Here are some points:
[ 22  39 -31  34   8  -8  26 -45  15  36 -44 -27  -2 -40 -35   7   0 -13
  14]
[ -3  12 -15  10  46  14  -2 -36  15  14  13  -2  -5  -3   4 -24  40  13
  34]
[ 47  30 -14   7  23  16  27  31 -27  24  19 -10  27  47  25 -33   7 -21
  14]
[ 20 -16  20   8   5  -1 -11   5  45  -1   3   3  17 -26 -11  -2  24 -18
 -31]
[-14  23   2  48  12  43  -2 -58 -11  28  -8   4 -13 -30 -17 -23   4  -6
  -3]
[ 32   9 -10  52  20   3  -6 -47  45 -15  -5  18   1  -5  -6  11  43  23
 -29]
[  6  -9   5  14  30  12 -13 -56 -11 -10  -6 -16  -8   6 -34 -15 -11 -23
  47]
[ -6   5  -1  11  51  15  20 -19  21  21  -5  -9  15   4  -1 -14  20  12
  14]
[ -2 -38  44   8  19   2  18  -6   6 -26   9   8  -9  23 -25 -20 -27  16
  -1]
[  0   9 -13 -10   4   3 -19 -10 -16   8  21   8   0   0  20   0  14  19
  13]
[ 44  26 -20  57 -17 -42 -21 -22 -19 -46  68 -79   0  27 -20  -3 -66 -53
   7]
[ 40 -55  24  34 -36   5  -2 -53 -28 -46 -43  29  14  53  20 -28 -18  42
 -16]
[  5  -9  -7  17 -19  -3 -20 -16  14 -21 -19   3  10 -12  -3  30  -8  -4
 -12]
[  8 -28  -3 -37  36 -16  25  69 -13  31 -53  60  28 -21  51  39 -20  61
   7]
[ 11   3  21  -9 -41  45  31  22 -59  -6  -1  24   8  49  -6 -35  14 -18
   8]
[ -9  -2 -12   1  14 -30  -9  28   6  16   7   0  31 -58  -6  28 -40 -10
 -14]
[ -5 -15 -18  -4  31 -40  -9  -6 -45 -13  26   6  67 -22   5  -9 -13  -6
  16]
[-25 -15  13 -11 -12   4  24  21 -14 -18 -16 -14  -5   1 -42  -2 -40  -5
 -10]
[ 51 -41  10  51 -18 -57 -11  35  24 -46  22   6  12  -9  24  24  -5  15
 -54]
[  0  27 -24 -15  51 -22  20  31  19  42  42  -3 -18  -9  27  14   5   1
   9]
[ -17  -19   22  -47  -38   -9  -28   27   17   -1  -17   73   -8    5
   33    3  -40   52 -110]
[  1  -6   0  -8  -5 -12  16  11   3  -9   1  -8  20  -2 -23  -7  -1 -26
  -5]
[-25 -21  31  -2 -44  51  15  14 -50 -20 -29  47 -32  15  10 -57 -15  67
 -23]
Then 24 other points, each followed by its number:
[  5  19 -36 -10 -15   8  -9 -20   5  15  12  13  10 -23  28  26  -9 -14
   5] 0
[-38  35 -23   8 -30  13 -63 -18  -3  13  -8  -2 -23 -80 -35  25 -51 -18
  -1] 1
[  9 -15   8 -12 -15  14 -25 -13  12 -17  -4 -21 -21  42   0  -1   3 -25
   3] 2
[-22 -26  38 -40 -10  32 -14  24  57 -30  -2 -59 -47  64 -45 -13  35 -58
  51] 3
[ -2  22   0 -23  58  37  39 -27  -6   4 -22  17 -11 -18 -14   0  21  23
  42] 4
[-13 -23  -4 -23  -4 -39 -28  35 -10   3  11 -22   9 -21  10  26  -3  -8
  15] 5
[ -6  15 -18 -18  -4 -12  13   6 -30  13 -13   6  -5   2  31  -6 -15   9
  -1] 6
[ 11   9   4  15  -1  30   3 -11  10   6 -45 -21 -18  16  -1  18  14  -6
   6] 7
[ 15   7  -3  44 -17 -33   6   2 -26 -10  19   0  13 -22   3  26 -10   9
 -12] 8
[  1   1  13  16  10   0 -17 -10  -4  -1 -11  -2  -9 -22  -7  -1 -29  -3
 -18] 9
[-25 -11  21  20 -10  -2  -7  23 -17  24 -30 -16  -7  -1  16  26   0   5
  36] 10
[ 47  -3 -36  30 -70 -63  -4   9 -50 -40  39   2  19  39  48  44  40  28
  -3] 11
[  5 -21  19 -13  -9   6   4  11  22 -31   4 -14 -19  41  -6 -15  11   5
   0] 12
[ -4   9  -5 -11  31   5   4  14   2  25  14  -1 -19  -5  18   2  -5   2
  13] 13
[ 11  13  -2  49  20  -6  52 -23   1  15 -12   1  -4 -26  -6  13   7  -1
 -23] 14
[-19  -6  35  24   6  20  12   5 -34  -8   1  12  12 -45 -20  -3 -12  10
  15] 15
[ 20  -4 -27  43   0 -12 -65  -9  28   4  24   8 -38  25  36  -1  19   9
 -40] 16
[ -9 -63  71 -47 -24  10   1  45  57 -57 -17 -71 -48  86 -40 -47  13  -1
  21] 17
[ -9 -45  31  22 -38 -14   5  -9 -39 -10 -57  21  38   3  -8  25 -32   8
 -14] 18
[-21   9 -22  -5 -16  19  -2   6  13  -1   3  19  -3   8  19  17 -14 -11
 -25] 19
[-25  45 -38 -40  34 -25  22  34  18  42  19   7   8 -40  -1  34   7 -27
  27] 20
[-11  48 -28 -23   9   7   0  -8  -9  -7  31  -5  15   4  11 -17  59 -20
  20] 21
[-14  29 -37 -45   0 -27  33  41 -18   9   6  23  37  11  54  11  16  33
  11] 22
[-59  56 -20 -47 -37 -31   2  20 -10  -7  20 -30 -67  52   0   4   6 -29
   4] 23
Which of these numbered points is nearest to each point below by angle, seen from the average point of the first points? Its number follows each.
[ 30 -36  27  42  14  17 -36 -15  32   2 -25  -3   4 -34 -15   3 -17 -11
 -31] > 9
[  3   5  13   7  15   4   3  59  19  25  14 -11  -7 -22  11  -4  19   6
  16] > 13
[ 18 -11   4 -10 -15  14 -21 -19   2 -18  -1  -1 -26  25  -2  -1   7  -3
   8] > 2
[-46 -16  18  -5 -42  45 -12 -22 -22   5 -37  27 -20  20  -2 -11  -1   6
  30] > 10
[ 19  21 -32 -12  25  14  -7  -9  28  17  12   9 -11 -28  14  16  24   0
  10] > 0
[  7  -6  12  20 -13  27   2  -3   1  -3 -11 -15 -15  31 -11  14  39  10
  19] > 7
[  8  19 -26 -19  33 -20   7  18  13  28  15 -11  -1 -13   0  12   4 -17
  19] > 20
[ 20  11 -23 -23  24  -9  17  -5   1  -9  27   1 -17  27  20 -17 -10   3
   0] > 13
[ 17   9   1  72 -21 -13  -3   8  -6   6  11 -11  13  -9  -4   4  -8  -7
 -15] > 8
[ -2  24 -13 -32  19 -23  -5  15  10  14   4  -1 -11 -17  13  16  -2   1
  28] > 20
[-18  10 -19 -65  11 -27  41   7 -33  26   1  33  52 -15   7   4   7  17
  18] > 22
[ -2   5   9  25 -12  -4  41 -27 -13   7 -10   4  10  -7   3  -7  14   9
 -22] > 14
[-43  13   5 -18 -29  33   6 -23  20 -18 -27 -10 -20  -6 -29   6  42 -30
   5] > 3
[-32  -6  37   5 -33  53  37 -32  -1 -15 -54 -26 -26  -4 -32  -2  32   8
  31] > 7
[-20   7  17 -26  47  38  16 -17 -12  11   2  20   6 -25 -19 -26  12  23
  36] > 4
[-10  29 -31 -20  -7  -9  28  15 -26  14  13  17  12  26   9  11   8   6
  24] > 22
